Rows are one point carried round by a steady rotation, each followed by how many ticks it has turned.
The counts run from 0 to 354.
[ -1   4 -28  -1   5  12   1  24   9 -38 -11   7  27  34   3  -8 -16  15
 -33  -9   2  -1  -1 -38 -13 -15  25 -19  23   0  -4   3  10 -13  -4 -10
 -20   4  -7  11   4 -13 -15  -9   1 -37   9] | 312
[-20  32  -2 -17  28 -19   4 -12  -9  33  11   0   6  -6   0  37  13  -3
 -13  22  19  33 -36   9  29   9  -4 -17  -6  20 -11   8  -7 -10   7  34
 -16  37   0  -2   4  17  -9  13   4  -2 -13] | 111
[ 27 -18  -5 -16 -13 -31   4 -18  -3 -51  22 -34   3  -7  23 -19 -27   0
  24 -23   4  13   0 -24 -26  20 -14  -8 -14  10 -13   5  16   4 -19 -33
  -8  -4  28  14 -14  -8   8   3   6 -11  -9] | 267
[  5   9  10   6  11   9  -6  29  17  33  36  35 -12 -18   5   2  -6  40
 -39  11  -2   3  12 -12 -14 -29   1 -34  -3   3  -8 -14  17  16   7 -19
 -16  -7  -8 -10  26  17  -5   5  -2 -23 -18] | 39
[ 19 -23   2 -16  -1 -10  22  16   1 -56   7 -12   8   1   3 -10   2  20
  19 -32   5 -22   4   2 -18   4 -13  -7 -10   2 -26 -28 -13 -12  -4 -12
 -16 -21  -8   2 -19  -3  32  33 -23  22 -18] | 240
[ 20  -7  34 -18 -13 -16  45 -18  12  12   8  45  11 -10  -3   0   7  11
   3  -2   5  23   3  -4   2  -2  26 -29  -1   2 -19  18  16  18   8 -11
   7  -9   3  23  12  -3  -2  38  18 -22   9] | 290
[ 19 -11   0   0 -21  -5  -4  20  -7 -20  12 -17  -4 -20  -3 -26 -17  21
 -21 -33   3  -8  12 -23  -5   1 -13 -12  -1  22   1 -24  31  19  11 -15
   3  10   2 -32  -4  16  23   2 -14   3 -44] | 233
[ -4 -25  28  16 -27   4  17  -2  16 -26  15 -10   5 -20  -1  11  -5  19
  25  18   7  22 -18   0   5 -38 -10   7  17   3 -12  -5   0   4  22  12
 -23 -18   2 -43  -8   9 -30  24   7  18 -14] | 209
[ 16   7  16  17  -7   0 -38   7 -12   1   7  28  16  24 -19   7 -17  12
 -32   9   3   7   1 -25  13 -29  10 -19   4  11  13 -19  42  27 -20  31
   5   5 -29  -6   4  14   0 -15  27 -10 -21] | 341
[ -3  -1 -18   8  -4   7  -5  -9  33 -32  12  28  -3   5  11  -4  -6  18
 -16 -30 -13   1  -5 -27 -41  -7  13  -7 -24 -37   2  13  -7  26   1 -35
 -30 -28  16  27 -14  -9 -17  -5 -14 -11   7] | 320
[-44  23  -4   1  -9   3   1 -15   2  25 -14  20  -7   5 -27  22   6  -8
 -27 -13  28  22 -19  12  -6  -7   7   1  -7  14   2  25   1  17   6  47
  27   1  15  -1 -19   9 -11  37 -20   6 -27] | 138
[ 20   5   5 -15 -31  -3  15  16 -11 -13  13  28   2 -15  -2  29  22  15
  34   8  12   4  -3 -11   3   0  25 -17  10   2  10  20   1  39  -5 -17
 -38 -10  -4  22   4  15 -36   1   6   8  20] | 69
[ 29  15  10  -8  -1   7  18   4  12  -8   0  51 -11   3  -7  45  17 -12
  13 -32  31 -12  -8 -10  14 -26  21  -4  -6 -20  -7  -8 -14 -31  13  19
   9   7  -6  -7 -23 -23   3   7  28  -5  13] | 149
[ 28 -14  -5 -20 -26  20  11  24 -21 -42   8  -5 -36 -17  12 -25  -1  15
  -1 -43  18 -14  17 -24 -20  -4  -3  12   7  10  -9 -16  22  11  20 -28
   8  -2  13  -5  -5  13  12  -3   5 -10 -14] | 231
[-32   1  18  18   8 -17  -4 -17  27   3  27  22  22  -2  -2  26 -10   7
  20  13   3   3 -15  -4  20 -12   5   6   9  -3  16 -16   4  36 -17  25
 -48 -33 -32  19   4   1 -21   5 -15   5 -16] | 351
[ -5   9   8   3  13 -14  23 -14 -12 -15  26   1   3   5  -3   7  22   8
  -2  -1  18  59  -1  -8  16  10   5  24 -13 -16 -51  11  -2   1 -18  10
   9 -15  18  31 -17  -9  14  16  23  -7  20] | 300
[-19   2 -12   6   8  -6   6  -9 -22 -22  25  16   7  -1  13  19  26  14
  11  17  12  10 -27  15  -1 -22   4  35 -10 -24   0  19  -6  36 -23  15
 -29 -17 -12  47   1  -9 -13  -3 -20  23  16] | 354
[-16  -9  -2   7 -10   9  33  -7 -17  16  19   9 -31 -14 -17  15  -3 -21
   0 -17   0  21   3  23  14   5  -5  69  -2 -10   4 -21  15   4  -3  14
  19  -9 -16  21  -5  11   9  -2  27  -7 -24] | 193
[ 10 -15  18   9   0 -14 -10 -24  28  -1  43  10  15 -21  -2  -3 -17  -3
  -9  20   3  27  21 -36  17 -17  13  -3  12  -1  15 -10  24  15  -3   4
   1 -12 -16  -9  16   5  -9  -9  33 -39 -21] | 13
[ -6  12 -20   4  32 -13  16 -15 -16 -25  35  -7   3   8  -4  -7  15   3
  -8 -15   9  53  -3 -22   3  14  10  32 -22 -23 -35   6  -6  -8 -23   4
   6  -4   3  31 -28  -2  25   5  24 -10   9] | 301
[-35  25 -21  -2  -4   4  16   6  -6 -21  -4  15  -6  24   6  11 -20  17
  -4 -47   9   0 -14  16 -18   5  -9  20 -18  -8 -17  30   5   5   0  12
 -12  -6  20  22 -11 -20   9  15 -39  15  12] | 133
[-15   5  26  11  45 -22   0 -42  39  12  39  -1   5  -6   2   4   2   9
 -17  -1  -4  46   0 -17  17  11  -7 -13 -22  -6 -31 -20   0   3  -4   5
  -9  -8  10  11  -7   0   5  27  12 -26 -10] | 297
[ 13   0  23  19 -16  -1 -15  -3   3   6  11  43  15  14 -25  13 -19   7
  -7  12   2   6   6 -29  22  -9  24  -5   8  -3  25 -19  33  25 -17  24
   1 -12 -43  -4  -5  13 -10 -12  35  -7 -15] | 342
[  9   2   1  -3 -26  18  25  20 -28   3  14  10 -44 -34   0   5  13  12
  -7 -29  28   2   8 -16  -2  21   5  38   4  14  -9 -10   7  25  13 -26
   6 -11   6 -14 -17  14  11 -10  25 -10 -25] | 229
[ 11  20  -4 -23  15   9 -15  -9 -13 -15  -5  -4  -7  22  22  23 -28  -2
 -22  -1   9  15 -15 -26 -12  -3  -4 -34   3  10   8   5  23 -30  11  21
   6  44  22 -21  -9  11 -32 -17  23 -24  -2] | 118
[ 21  13  14  11  19  -3 -22  -7  33 -19  14  14  -1  16   0  25 -21  -4
  -6 -42   1 -11  -4 -21  -2 -42 -12 -14 -25 -31   5 -16   5 -22  11  17
  -9  28   0 -15 -21 -10   1  -8  13  -5  -6] | 153
[ -3   6  22   1  19 -11  24 -22  -3  -6  21  -1  -3   3 -14   6  16   2
  11   6  10  50 -16 -13  14  11   6   0  -4  -9 -48  -4  -5  -2 -13  16
   7 -21  19  29 -12  -7   4  28  20 -18  22] | 299
[  9  28 -37 -22  30  -2   4   5 -29 -10   3  -2  -6  12  30  28  -5  -2
 -29 -16  16  20 -23 -23   1   3  -3  -2 -20   4   1  17   9 -30  -4   0
 -18  46  13 -14 -20 -12   4 -26  20  -5  14] | 116
[-14   0 -15   9  13   7  -6  36   0  10   3 -36 -22  -9  14   3  -3  15
 -37 -13   4  -1  -4  -1 -11  -8 -20  18   7  13 -14 -30   4   0  21 -17
  -6  35  14  -7  13  17  -4 -11  -3 -26 -54] | 224
[  3  15 -27   4 -14 -15   2  11  -4   5  30  38  -9  -8  -8  -4  32   4
  -6   5  29  17 -18  -2  -4  13  -3   1 -30 -23 -22  29  -7  13 -17  -8
  10 -18   3  57  -5  -2   1  18 -21  -7   4] | 327
[-17   7  -3  -6  26   7 -19  41 -26 -15  16 -27  21  25 -19  -2  -8  26
 -19  20   3   9   3 -15   4 -11  -1 -20  11  17 -19 -33   0 -14 -18  29
 -20   2 -22  18  -2  26   2  18 -16   2 -24] | 56
[-13  -7   8  16  -4 -22  34   8 -19  -9 -13 -22  10  -5 -17  25  26  16
  10   5   2  12 -12  30 -18   7  12  21  -2   2 -21 -13 -20  24 -13   5
   5 -11 -10   6 -16   8   2  40  19  34 -29] | 246
[-12 -12   3  -1 -29  18  40   4  -6   4  21  13  -3 -31 -13   8   1  -1
  -7  -6  27  14  -3   6  48 -24   8  34  30  22   2 -14  19  -4  14  18
 -13  -4 -38 -29  21   4  15   9  13  -9 -12] | 201
[-35 -12  -3  33  16 -16  -8  -1  34  -3  37  -7  23   2  -1  12 -32  19
   9  37   0  36  -5 -18   4   0  -8   7   5   9  -5 -19  -2 -11 -21  10
 -11 -42 -14  -2  -5   0 -15   9  -3  -5 -16] | 22
[  3  -1 -17  -6  35  -3  -7 -16 -10 -40  15 -30  15  40  -1 -27  -6  -4
 -22  -4   0  35   0 -29 -16   5   3  -2   2 -14 -29  -1   4 -23 -11  15
   6  10  11  38 -15   3   2   9  11 -24   0] | 303
[-20   8  15  21  -8   7   8   3  38   3 -10  41   5  10  -8  20  -6  11
  -1   6  23  14  -5 -32  -4  -8  32 -16  20   3  -7   5   0  24   7  -6
 -25 -45   1  -6   3  -5 -43  11  15 -33  13] | 316
[-19  14   5  28  -1   5  -8  10  44   8 -11  35  21  17  -6  15 -18  20
 -29  -4  11  17  -4 -37   4  -9  28 -17  16   6   4  -4  11  22  -3  -7
 -31 -26 -11 -22  -2  -1 -34  -2   7 -28  -3] | 315
[  6  -2 -24  -8  19  -6 -25  14   4  -1  27  10 -11  23   8 -13   8  -2
 -31   9  19 -12 -11 -14 -21  -6  -9 -28 -16 -16 -28 -13 -12 -13 -17   5
  13   6   2  59   3   0  -1  -1 -24 -23 -22] | 330
[  8 -28 -18   2 -26   1  29  20   7 -52  16 -25 -10  -8   9   1  14  23
  31  -5 -14   5  -8   2 -25 -14 -20  13 -10 -35  -7   2 -15 -21  26  -7
  -8   5  -5   7  -9  10 -24  11   1  22  -5] | 213
[ -4  -2 -10  -9  30   6 -11  31 -25 -39  28 -26   9  30  -9  -4  -1  19
  -8  10  -5  -4  15 -23  -4   1  -1 -12   9   2 -14 -31  -2 -28 -20  19
 -11   2 -25  34   0  23   4  11 -16   1  -8] | 55
[-37  26  -1  -3 -11   7  20 -17  16 -12  -6  31  -6  16  -6  36 -21   1
  30 -42  15  -1 -10   1  -2  32   1  13   2  -7  -2  12   2  -9   7   6
  -9 -26   7  20 -15 -11  -4  22 -26 -10  19] | 131
[  9 -28 -34   0 -43   0  17  -4   2 -13   3  47 -16 -22   1  14   3 -32
   5 -10  29 -10 -11  -4 -19 -22  16  16  -3  -9  21  18 -12 -18   2 -14
   7 -16  -7 -25 -15 -14 -17  -1  16   5  -4] | 176
[ -1   7 -19   3   6  10  15  51 -15 -12   2 -38 -25  -2  22   4   6  18
 -24 -19  10  -6  -5   8 -13   0 -35  27   6   7 -28 -15  -5  -3  25 -18
  -1  23  16  18  18  12  -1 -14 -11 -23 -30] | 223
